In the rows, 100 means zero.
One hidden turn or mirror swaps the rows below in pairs. Which row is each named row swapped with?
The rows were stretched afterwards, more along some directions than others.
Zan: [72 116 91 118 109 97 109 86 92 97 100 117 78 101 125 88 114 117 64 116]
Ded: [113 99 121 88 134 89 97 104 92 101 116 111 81 105 101 120 88 100 78 83]
Zapi: [131 72 99 90 105 89 93 115 109 121 109 95 111 94 81 110 91 80 124 88]
tef: [101 113 100 110 111 104 76 96 110 92 78 91 83 102 101 102 118 113 88 110]
bifa: [124 91 112 108 122 112 89 89 104 119 112 106 85 117 85 124 66 107 104 94]
Guga: [102 102 108 89 113 95 92 111 91 103 88 101 100 94 86 89 124 106 103 104]
Lenat: [103 94 123 102 129 91 89 114 107 90 128 119 101 98 99 108 96 96 80 90]
difug: [95 108 76 110 93 115 112 83 81 109 83 94 114 85 121 95 99 99 99 99]
Larib: [111 115 125 83 116 90 91 107 117 87 114 121 93 118 95 97 103 107 96 98]
sabe: [83 103 90 125 99 106 115 98 76 106 99 98 84 113 109 107 96 127 91 108]
Gaf: [101 100 98 83 80 90 112 105 133 88 109 101 101 98 90 111 103 109 102 101]
fur: [85 114 74 109 95 108 109 85 83 95 71 97 114 95 128 89 107 100 104 103]
zufur: [88 107 96 104 93 90 112 109 82 93 104 109 95 109 120 103 96 113 89 94]
kapim: [125 91 90 88 110 108 99 96 99 122 95 86 111 96 95 108 77 90 120 85]
napat: [111 99 78 93 104 116 92 99 94 94 71 92 86 109 89 93 120 102 111 99]
Nerob: [103 124 143 99 112 83 93 107 115 91 107 113 108 104 97 149 74 108 104 92]
sedu: [134 82 103 97 103 89 78 131 133 100 122 95 100 95 97 106 106 78 85 90]
lil: [100 123 120 95 100 74 84 123 141 82 112 106 96 92 115 106 129 114 79 106]
Teber: [97 129 144 92 109 81 96 99 112 87 110 109 102 102 97 145 73 107 107 95]
Fazir: [93 111 85 108 100 87 117 108 104 102 97 97 87 73 120 101 128 111 67 90]
sogak: [112 110 102 81 119 112 90 86 99 107 101 96 108 106 97 108 69 96 121 88]
sug: [130 85 90 104 101 101 97 126 102 111 118 82 94 97 92 103 105 100 98 88]
sem: [77 106 95 116 96 113 103 78 87 98 100 114 90 104 103 118 101 136 82 105]
Mutoz: [88 101 96 103 94 91 110 108 83 94 105 113 96 108 121 107 98 112 85 95]
rok: [72 113 96 115 112 99 107 81 93 97 99 117 77 102 129 91 108 123 68 116]
vef: [86 111 118 96 117 87 88 111 114 71 108 131 117 99 109 100 114 96 98 92]
fediv: [96 93 83 121 101 109 115 107 82 113 107 91 90 106 99 103 101 118 91 104]
baro: [78 102 91 125 108 107 111 90 77 103 98 107 79 120 110 102 93 127 87 115]
rogo: [87 108 81 98 83 104 105 92 109 100 88 93 96 89 104 113 100 125 101 94]
Mar: [100 110 101 102 84 94 111 88 126 108 116 95 100 84 106 118 87 110 85 105]
ros: [101 99 88 107 97 89 114 116 111 102 104 90 92 68 111 112 125 108 62 88]
vezu: [107 95 103 91 125 93 102 104 87 102 94 105 90 97 103 97 115 103 81 89]
Fiz: [101 128 130 86 116 89 91 92 116 84 93 110 104 112 96 127 76 104 117 98]
sofe: [85 107 116 97 120 95 88 109 104 81 121 124 107 97 105 98 104 92 95 93]
Lud: [98 101 83 86 85 97 115 102 113 86 86 100 98 104 92 101 119 105 110 102]
Zop: [110 92 102 110 106 110 78 98 113 104 99 105 102 101 107 116 95 94 95 108]
per: [111 111 130 82 116 90 88 115 116 87 93 120 102 126 106 100 94 90 109 103]
Fevef: [88 101 77 101 85 107 107 89 104 99 88 93 92 87 101 111 102 123 98 92]
pupuv: [95 99 93 96 112 90 99 107 89 100 85 97 90 90 100 88 125 111 84 96]
kof: [96 92 109 100 76 66 90 111 145 79 122 115 99 81 91 114 124 113 95 91]
Miki: [114 82 118 115 116 100 86 97 121 108 111 96 97 90 95 115 95 117 89 98]
vake: [102 110 108 95 88 95 109 91 125 108 119 98 101 89 111 117 79 111 88 105]
Nolas: [99 123 103 86 86 82 109 117 122 95 119 119 97 120 110 121 87 110 105 92]
domep: [124 76 85 92 99 98 98 105 101 120 97 86 111 91 91 109 83 84 114 86]
Vubi: [96 98 85 86 79 97 115 106 121 86 97 102 100 98 93 102 115 106 104 99]
Zutig: [85 123 117 111 97 106 88 112 83 103 99 116 94 120 98 110 85 113 104 111]

Zutig swaps with kof
pupuv swaps with domep
Nolas swaps with sem
lil swaps with Zop

